One turn or mirror swaps these rows in pairs. Which row does each one swap with?
Gepeg: [ 0.17, -0.12, -1.13, -0.23, -0.40, -0.48, -0.05, -1.34, -0.38,  2.01,
  0.59, -3.66, -0.18, -0.81,  1.68, -0.40, -1.10,  1.69, -0.43]
vira: [ 1.01, -0.19,  1.69, -0.24, -1.48,  1.55, -1.10, -0.40,  0.54, -0.39,
 -2.00, -3.18,  1.21, -0.43,  2.23,  1.15,  0.44, -1.74,  0.69]
miz: [ 0.66,  1.55,  0.80, -0.19, -0.43,  0.47, -1.40,  0.54, -0.70, -0.07,
 -0.02, -5.40, -0.09,  0.86,  1.98, -1.01, -0.94,  0.49,  0.27]
siluv: [ 0.29,  0.14,  2.97, -1.62,  0.75,  0.53,  0.96, -0.30, -0.94, -0.16,
 -0.17, -4.01,  0.86, -2.03,  3.02,  2.18,  1.49,  2.08,  0.71]
Nopot: [-0.92,  0.62,  2.50, -1.00, -0.83,  1.19,  0.75, -0.18, -1.14,  3.24,
  0.51, -4.13,  1.44, -0.26,  3.52, -0.44, -0.21, -0.32,  0.28]
pame: [ 0.56,  1.78,  1.09, -0.09, -0.41,  0.28, -1.29,  1.12, -0.61,  0.29,
 -0.01, -5.06, -0.49,  1.05,  2.10, -1.15, -0.64,  0.56,  0.69]
mut: [-0.43,  2.02,  1.50, -0.96, -0.56,  1.25,  0.83,  0.65,  1.40,  1.26,
 -2.15, -2.71,  1.59,  0.11,  2.03,  0.23, -0.63,  0.37,  0.23]
bul: [ 1.50, -1.52, -0.16, -0.30, -1.00,  0.25, -0.90, -0.61, -1.52,  1.45,
 -0.29, -3.56,  0.74, -1.53,  3.05,  0.99,  1.96,  0.66,  0.37]
suve: [-0.70,  2.05,  1.47, -1.09, -0.79,  0.57,  0.81,  0.35,  1.20,  1.83,
 -2.05, -2.56,  1.50, -0.28,  1.59,  0.20, -0.75,  0.54, -0.24]
zir: [ 1.01, -0.49,  2.87,  0.03, -1.43, -0.75, -0.59, -0.52,  0.98,  0.02,
  1.08, -2.86, -1.83, -0.95,  1.45,  1.71,  0.40, -1.00, -0.14]
gizug: [ 0.19,  0.55,  2.38, -1.82,  0.49,  0.46,  0.42, -0.93, -0.28,  0.97,
 -0.33, -4.55,  1.55, -1.73,  2.21,  2.50,  2.22,  1.91,  1.33]
Fiv: [ 1.19, -0.17,  2.16, -0.61, -1.05, -0.79, -0.81, -0.45,  1.08,  0.16,
  1.36, -3.28, -2.17, -0.80,  1.51,  1.57,  0.36, -1.15, -0.05]
pifu: [-0.66,  2.05,  1.41, -0.75, -0.77,  0.91,  0.60,  0.32,  1.08,  1.44,
 -2.06, -2.42,  1.38, -0.06,  2.04,  0.23, -1.22,  0.37, -0.17]
fupeg: [ 1.31, -0.50,  2.14, -0.05, -0.82, -0.66, -0.44, -0.30,  1.19, -0.15,
  1.04, -3.20, -1.30, -0.75,  1.11,  2.01,  0.07, -1.47,  0.00]
vara: [ 0.19, -0.49, -0.94, -0.15, -0.70, -0.75, -0.16, -1.62, -0.20,  2.12,
  0.85, -3.88,  0.20, -0.52,  1.37, -0.20, -0.84,  1.49, -0.35]
Merev: [-0.98,  1.12,  2.55, -0.92, -0.55,  1.26,  0.82,  0.47, -1.27,  3.14,
  0.71, -4.45,  1.38,  0.21,  3.04, -0.37,  0.00, -0.18,  0.36]
Mopu: [ 0.11,  0.04, -1.14, -0.57, -0.58, -0.58,  0.18, -1.29, -0.16,  1.78,
  0.63, -4.05, -0.15, -0.68,  1.04, -0.29, -1.05,  1.57, -0.38]
Ratuv: [ 1.52, -1.31,  0.22, -0.54, -1.54,  0.13, -0.72, -0.28, -1.79,  2.11,
  0.03, -3.56,  0.98, -1.34,  3.20,  1.00,  1.96,  0.92,  0.72]
Galag: [-0.59,  2.44,  1.32, -1.19, -0.58,  0.74,  0.33,  0.46,  0.98,  1.33,
 -2.19, -2.71,  1.47, -0.03,  1.82,  0.04, -0.88,  0.44, -0.05]
Pazuf: [ 0.02, -0.24, -0.94, -0.45, -0.64, -0.47,  0.05, -1.29, -0.60,  2.35,
  0.85, -3.88, -0.09, -0.46,  1.39, -0.72, -1.18,  1.27, -0.57]
marip: [ 1.23,  0.03,  1.97, -0.28, -1.42,  1.95, -1.18, -0.59,  0.67, -0.42,
 -1.99, -3.86,  1.05, -0.64,  2.06,  0.61,  0.28, -1.66,  1.00]
Kesa: [-0.69,  0.92,  2.19, -0.73, -1.06,  0.77,  0.26,  0.24, -1.25,  3.34,
  0.74, -4.02,  1.28, -0.06,  3.22, -0.72,  0.32, -0.43, -0.32]
nufo: [ 0.55, -0.05,  2.82, -1.75,  1.13, -0.04,  1.06, -1.11, -0.12,  0.98,
 -0.16, -3.96,  0.75, -1.73,  1.96,  2.58,  1.94,  1.92,  1.15]
Lubug: [-0.90,  0.67,  2.40, -0.86, -0.40,  1.17,  0.67,  0.44, -1.18,  3.55,
  0.62, -4.23,  1.50, -0.54,  3.24, -0.56,  0.40, -0.13, -0.12]
bop: [ 1.50, -1.22,  2.42, -0.03, -0.61, -0.69, -0.64, -0.75,  1.22,  0.69,
  1.44, -3.53, -1.06, -1.28,  1.83,  1.39,  0.59, -1.73,  0.36]
ran: [-0.35,  2.26,  1.70, -0.93, -1.10,  0.50,  0.50,  0.67,  1.24,  1.40,
 -2.01, -2.53,  1.53,  0.12,  1.72,  0.48, -1.03,  0.73,  0.12]
saz: [-0.17,  1.79,  1.67, -1.04, -1.48,  1.48, -1.00, -1.77, -0.32,  1.88,
 -0.54, -4.12, -0.55,  1.21,  1.78,  0.96, -0.70, -0.99,  1.52]
zilu: [ 0.84,  1.99,  1.00,  0.03, -0.44, -0.24, -1.68,  0.51, -0.64,  0.74,
  0.67, -5.26, -0.50,  0.94,  1.71, -0.88, -0.63,  0.53,  0.41]
zad: [ 1.40, -0.23,  2.35, -0.44, -0.84, -0.88, -0.98, -0.75,  0.73,  0.05,
  1.05, -2.85, -1.90, -0.68,  1.00,  2.04,  0.63, -1.19,  0.38]
nemiv: [-0.35,  2.07,  1.67, -1.27, -0.79,  0.66,  0.58,  0.15,  1.22,  1.40,
 -2.26, -2.35,  1.65,  0.05,  1.74,  0.06, -0.78,  0.32,  0.26]
Gupi: [ 0.81,  0.38,  2.42, -1.56,  0.46,  0.31,  0.34,  0.35, -0.30, -0.41,
 -0.05, -3.96,  1.67, -1.20,  3.21,  2.51,  1.94,  1.33,  1.44]
gup: [ 0.07,  0.37,  3.16, -2.12,  0.79,  0.17,  0.71, -0.29, -0.82,  0.32,
 -0.18, -4.12,  1.26, -1.58,  3.17,  2.34,  1.27,  1.51,  0.95]
lar: [ 0.87,  1.86,  0.67, -0.09, -0.80, -0.05, -1.83,  0.59, -0.45,  0.11,
  0.18, -4.97, -0.91,  0.81,  1.99, -0.93, -0.46,  0.64,  0.66]
Vev: [ 0.76,  0.51,  2.32, -1.53,  1.01,  0.37,  0.93, -0.48, -0.48,  0.31,
  0.04, -3.91,  1.57, -2.17,  2.87,  2.48,  1.95,  1.58,  0.59]
Kufid: [ 0.99, -0.47,  2.33, -0.65, -0.85, -0.61,  0.06, -0.53,  1.45,  0.17,
  0.53, -2.97, -1.76, -0.26,  0.66,  2.44,  0.50, -0.77,  0.74]
Maviz: [ 0.55,  1.80,  0.69,  0.04, -0.80,  0.03, -1.70,  0.60, -0.34, -0.11,
  0.19, -5.38, -0.44,  1.05,  1.53, -0.64, -0.82,  0.27,  0.52]
Voma: [ 0.01, -0.20,  2.88, -2.43,  0.25,  0.70,  0.80, -0.29, -0.30,  0.59,
  0.12, -3.91,  0.93, -1.66,  2.93,  2.66,  1.83,  1.64,  1.42]
mufu: [ 0.28, -0.31, -0.80, -0.53, -0.51, -0.16,  0.20, -1.53,  0.00,  2.28,
  0.89, -4.07, -0.18, -1.04,  1.47, -0.63, -1.00,  1.63, -0.39]
mege: [ 0.31, -0.13,  2.40, -1.26,  1.18,  0.47,  0.84,  0.37, -0.19,  0.69,
  0.19, -4.19,  0.93, -1.80,  2.65,  2.04,  1.92,  2.44,  0.30]
guz: [ 1.23, -0.72,  2.88, -0.88, -0.72, -0.87, -1.36, -0.55,  1.39,  0.36,
  0.79, -3.41, -2.02, -0.90,  1.23,  1.73,  0.51, -0.81,  0.50]
veze: [ 0.94,  0.03,  1.06, -1.44,  0.81,  0.32, -0.41,  0.33, -1.82,  3.25,
 -1.28, -4.55, -0.52,  0.25,  2.61,  0.17,  0.15,  1.19,  1.40]
Fil: [ 1.76, -1.46, -0.35, -0.48, -0.98,  0.04, -0.69, -0.51, -1.52,  1.67,
  0.32, -3.26,  0.74, -1.68,  3.12,  0.56,  1.73,  0.73,  0.57]
vuda: [ 1.13, -1.11,  2.08, -0.45, -1.10, -0.70, -0.43,  0.02,  1.58,  0.82,
  0.50, -3.43, -1.78, -0.61,  0.75,  1.85,  0.38, -1.43,  0.80]
Bogen: [ 1.05,  0.34,  2.01, -0.09, -1.37,  1.49, -1.12, -0.41,  0.70, -0.58,
 -1.77, -3.17,  1.46, -0.56,  2.45,  1.00, -0.09, -1.54,  0.98]
Romal: [ 0.48, -0.39,  2.70,  0.31, -1.36, -0.25, -0.60, -0.39,  1.75, -0.20,
  1.31, -3.30, -1.19, -0.43,  0.93,  2.12,  0.12, -0.91, -0.18]
Pufip: [ 1.47, -0.38,  2.88, -0.30, -0.60, -0.28, -0.65, -1.18,  0.53,  0.25,
  1.40, -2.99, -1.66, -0.95,  1.32,  2.11,  0.08, -1.52, -0.06]
talan: [ 1.14,  0.47,  2.68, -1.94,  1.02,  0.42,  0.89,  0.05, -1.23,  0.01,
 -0.14, -3.60,  0.76, -1.53,  2.97,  2.69,  1.37,  1.58,  0.96]
vug: [ 0.40, -0.41, -1.03, -0.71, -0.67, -0.69,  0.07, -1.52, -0.39,  2.06,
  0.73, -3.66, -0.03, -0.71,  1.27, -0.54, -0.75,  1.47, -0.09]
Vabi: [ 0.36, -0.05,  2.85, -2.09,  1.11,  0.70,  1.09, -0.39, -0.99,  0.25,
 -0.26, -3.90,  1.03, -1.82,  2.62,  2.54,  1.58,  1.09,  1.10]
Fira: [-1.02,  0.76,  2.41, -0.39, -0.89,  1.08,  0.47, -0.13, -1.37,  3.32,
  0.95, -4.40,  1.24, -0.02,  3.14, -0.76,  0.04,  0.05, -0.05]

Lubug pairs with Maviz
zir pairs with siluv
zad pairs with Vabi
Voma pairs with guz
saz pairs with veze
ran pairs with mufu
Gupi pairs with bop
Fiv pairs with gup
talan pairs with Pufip

